In the data rows, the value 128 means zero.
Here are some numbered points:
[168 156  94 126 121 132 133 166 102  85 135  91  83 158 149 121 156 133
 111 152  95 159 106 131 157 165 106 131 103 191 132 115  76  93 124  96] 0
[116 149 133 141 111  86  64  95 144 159 114 143 100 129 164 131 113 122
 187 114 170 130 148 112 120 148 105 164 139  93 145 167 164 107  79 112] 1
[116 148  83  89 116 122 121 120  78 132 150 113 149 161  93 193 125 164
 119  88 184 172 139 162 135 152 139 103 136 102 123 138 119 105 153 170] 2
[112 148 131 129 119 101  71  86 137 159 118 144 104 129 172 139 132 130
 178 110 171 117 134 122 116 161 107 151 145  77 143 170 162 118  74 124] 3
[185 159 145 142  79 109 209 214 111 133 106 101 124 153 159 150  27 161
 116 151 138  55 146  90  76 149 116 134 143 169 120  53 112 100 150  86] 4
[102 132 131 181 126 152 181 111 141 116 170 142 120 127 139 117 169 146
 128 100 141 140 177 140 145  66 199 170 149 164 120 176 131 199 185 194] 5
[137 119 112 128 105 122 173 132 135 195 136  79 143 151  53 132 122 103
 135 128 114 160 133 162  85 133 148  61 110 105 174 178 119 128 111 171] 6
[ 94 123 129 184 114 138 182 110 133 126 163 136 111 127 131 139 182 138
 122 110 143 142 176 145 143  68 196 164 146 159 115 175 132 208 181 194] 7
[112 176 158 170 149 127 147 145 106 120  83 153 119 148 112 157 135 176
 113  97 148 115 124 160 140 106 100  55 160 144 153  95 151 148 152 101] 8
[101 111 135 182 118 156 183 111 131 108 175 134 123 132 137 126 167 142
 139 105 147 160 172 147 144  64 193 166 145 170 119 173 144 202 175 188] 9
[117 150 123 123 103  99  65  98 139 163 134 147 100 118 171 134 135 139
 178 108 165 129 143 103 113 146 112 162 143  92 147 163 150 112  76 120] 10
[115 151 123 110 136 113 196 112 152 127 173 143 132  66 113 161 121  86
 130 130 119  95 139 128 155 115 179  92 118 160 123  89 181 153 116 108] 11
[114 133 155  76  94 121 112  48  78  98 117 136 155 161 155  85 118 147
 123 108 138 138 111 137 110 100  89 152 133 109 103 177  86 104 156 100] 12
[ 93 119 116 153 124 163  95 129 100  92 142 125 141 129 105 129 114 125
 191 150 166 112  65 133  78 132 121 103 126 132 106 130  95  89 133 151] 13
[104  55 107 135 183 192 139 181 127 102 109 147 177 145 125 125 115 115
 128 163 158 119 174 114 171 129  90 131 155 121 161  39 143 185  94 126] 14
[156 107 116  94  86 134  97 118 177 132 112 120 176 154 139 129  74 147
  91 143 162 123 127  93 121 164 142 165 202 212  82 113 131 166 151 133] 15
[116 124 149  78 109 110 109  42  72  88 136 129 157 163 158  96 119 141
 120 107 154 137 104 133 113 100  96 164 126 118 114 172  91 102 153  92] 16
[119 135 149 108 143  95  94  78 109 125 153 161 118  96 129 144 156 128
 170 117 114 154 120 152  65 135 125 135 134 162  89 136  63 119 143 161] 17
[166 109  89 115 163 142 135 152 159 209 123 186 177 105 125 100 149 170
 180 151 126 143 134 132 142  88  92  92  93 118  75 138 123 148 153 129] 18
[119 166  91 165  85 168  38 164  49 123 118 101 137 172 120 143 161 115
 125 172 142 110  94 157 161 121 166 134 124 148 143 105 188 148 105  92] 19
[122 118 132 140 199 138 199 113 152  91 135 172  62 140 168  99 114  86
 143  89 140 126 177 130  58 162  92 114  92  88 152 141 103 118  31 145] 20
[111  88 121 144  47 117 107 154 156 156 127 124 123 116  99 150 148 111
 121 170 117 122  87 149 143 100 130 121  96  59 163  54 109 109 144 167] 21
[ 82 129 121 114 165 136 144 194 158 118 165 103  76 143 117 117 110  92
 128  97 115 173 140  83 135 191  88 152 143  97 163 125 182 131 124 136] 22
[112  60  92 134 163 196 136 184 137 103 119 154 173 149 125 113 113 109
 112 161 157 121 175 116 167 127 107 119 149 128 158  58 160 185  88 131] 23
[126 154 137 134 178 116  58 106 117 215 103  77 153 145  84 131 187 106
 102 137  96 133 188 173  47 134  82  92 135 127 112 119 106 100 169 134] 24
[167 150 103 172 169 143 127 144 150 132  81 126 128  89 111 169 126 121
 144  99 131 137  85 105  86 135 146 124 107 120 132 113 174 122 118 101] 25
Which point above is nearest to each new point, looking only along the 2 directions in which the numbered points spread most? Its number follows each.
[139 111 127  96 162 108 108 122 169 125 192 150 207  80 137 141 179 144
  58 143 120 135 122 111 139 141 125  80 192 101  58  71  94 141 149 168] 18
[120  53 125 156 151 190 157 157 103 154 134 171 148 123 104 120  73 110
 124 143 150 137 156 132 152 103 142 118 158 145 105 107 106 168 123 125] 11
[104 155 189  75 120  55 164 134 133 141  92 126 208 152 131 122 131 155
 125 142  69  90 110 135  72 115 120 122 120 157 141  63 119 105  74  75] 0
[113 152 138 120 132 107 183  98 139 126 183 144 132  70 123 169 116  84
 125 129 122  81 128 134 152 112 175 106 116 151 121  96 180 139 110 122] 11
[108  76 125 155 154 186 148 153 107 140 136 151 158 114 101 126  80 109
 146 126 159 148 164 121 157 111 154 118 159 138 100 117 118 163 137 124] 11
[107 136 138 116 126 113 175  97 146 125 172 141 148  65 127 165 119  91
 121 141 131 110 140 142 145 124 174 101 132 165 127  92 180 144 108 102] 11
[128 134 158 113 102 141 150  81  77 144 171 150 145 156 146 151  89 150
 150 119 143  99 178 118 101 108 151  65 103 117 180 162  66 181 100  95] 2
[205 209 145 115 129  69 103  72 146 107 149 138 152  68  44 140 139 106
 117 154 142 141 175  88  75 121 109 181  90 130 170 136 132 116 129 130] 24
[113 140 127 122  69  99 114 141 102  46 108 104  60 124 114 107  94  99
 123 159 107 120  97 134 109 108 111  83 130 114 135 139 138 107 121 127] 20
[ 93 116 111 146 133 173 108 142 101  73 150 122 132 126 111 131 113 113
 185 143 155 103  61 134  81 120 108 116 115 125 106 117  99  90 136 151] 20
[158  98 147 103  60 123 174 165 139  81  58 143 142 141 176  82 108 125
 202 121 160 120  92  95 139 137  85 197  41  85  99 120 138 185 147 153] 21
[114 169 161 190 152 122 124 141 102 113  94 167 126 145 111 162 131 194
 123 103 149 112 127 175 157 117 103  49 161 134 159 111 156 153 167 103] 15
[155 179 150 126 154  64 171 118 169 191 148 153 179 138 110 128  95 117
 108 156 127  96 145  78 137 151 136 142 161 189 127 127 145  41  57 123] 0
[170 175 133  95 135 141 160 151 110 179 100  97 131 161 164  89 131 136
 215  86 138 133 141 143 126 137 165 137 127 182 134 139 132 110 127 133] 6
[193 137 138 106 252 167 149 160 141  71 123 146 110  61 183  90 126 189
 100 114 113 143  87 156 114  90 146 120 141 136 128 187  73  78 131  75] 6
[112 134 106 121  69 146 147 115  92 110 139 127 155 110 154 160 123 119
 153 166 143 118 111  71 191 128 141  68 118 112 129 114 126 111 124 161] 15
[168 178 135 120 161  67 176 110 184 180 149 147 172 128 112 135  87 130
 118 148 117  86 146  92 146 144 130 135 152 204 128 139 137  43  59 130] 0
[ 84 107 174 140 107 143 124 151 174 120 111 105 141 115 136 168 189 130
 135 155 126 115 139  86 144 172  87 164 140 129  88 143 149  83  94 153] 20
[101 175 134 170 141 111 103  92 109 113 148 108 120 149  42 122 147 151
 183 133 156 106 146 132 124 130  81 124 144 165  97  84 153 137 108 129] 6
[136 160 116  88 155 138 102 132 132 180 114 119 141 163  86 183  79  94
  94 120  91 131 121 164 143 138 122  67 111 166  90 156 141 115 133 158] 20
[154  51 106 105 115 189 104 106 188 138 139 155  80  91 145 132 160  99
 118  83  75 122 111 158  87 128 207 206 119  70  85 215 140  91 165 116] 17
[182 107 109 124 114 108 117 114  99  91 109 113  98 134 114 158 137 147
 150 115 101 134 124 101 168 145 176 159 111 127 119 120 147 153  85 129] 18
[106 158 197  67 118  39 169 137 136 147  87 122 208 144 131 120 117 149
 123 151  73  79 113 133  72 121 110 103 121 140 127  56 107  91  71  71] 0
[121  95 119 148  51 128 111 163 154 146 118 122 134 121 114 165 139 119
 122 168 112 123  92 144 150  96 119 117 107  54 177  53  97 125 140 155] 22
[109 133  95 128  81 135 146 119  98 124 141 130 168 113 156 178 129 115
 134 161 134 124 137  70 182 131 147  78 112 128 130 112 109 117 132 158] 15
[114 172 161 176 151 121 147 138 103 118  95 165 120 150  94 159 135 186
 124  91 149 105 133 176 150 108 105  58 169 134 151 107 152 147 156  99] 15
[158 120 130  76 168 101 106 112 172 124 196 147 189  79 144 137 177 131
  68 142 115 136 120 119 135 131 118  78 186 104  46  67  96 148 154 175] 18
[ 56 111 156  84 106 137 127 123 111 196 132  76  86 122 163  90 102  93
 116 127  73 160  76 160 179 107 123 116 123  96 179 154 168 119 107 101] 13
[190 136 142 115 241 171 164 168 141  81 121 146 113  64 187  93 121 161
 112 104 120 141  82 172 121 119 146 136 130 144 132 176  67  82 114  94] 6
[ 91 171 140 145 121 144 108  96 167 154 222 177 114  97 114  91 142 127
 100 127 161 125 148 149 155 157 104 166  85 139 146 149 106  94  95 169] 2
[124 109  95  48  92  98  79 128 169 114  72 115 119  89 130  50 129 184
  90  99 120 143  34 121 107 163 185  97 126 154  91 135 191 133 152 160] 13
[ 64 107 147  96 103 138 129 124 114 213 133  80  81 138 155  84 102  93
 102 129  81 157  80 169 181 101 120 121 123  80 172 159 168 114 114  91] 13
[161 154 108 106 178 101 155  33  91 114  79 167 114 120 145  84 140 116
  71 155  76 110 150 152 134 151  88 104 115  74 136 146 150  92 143  91] 24
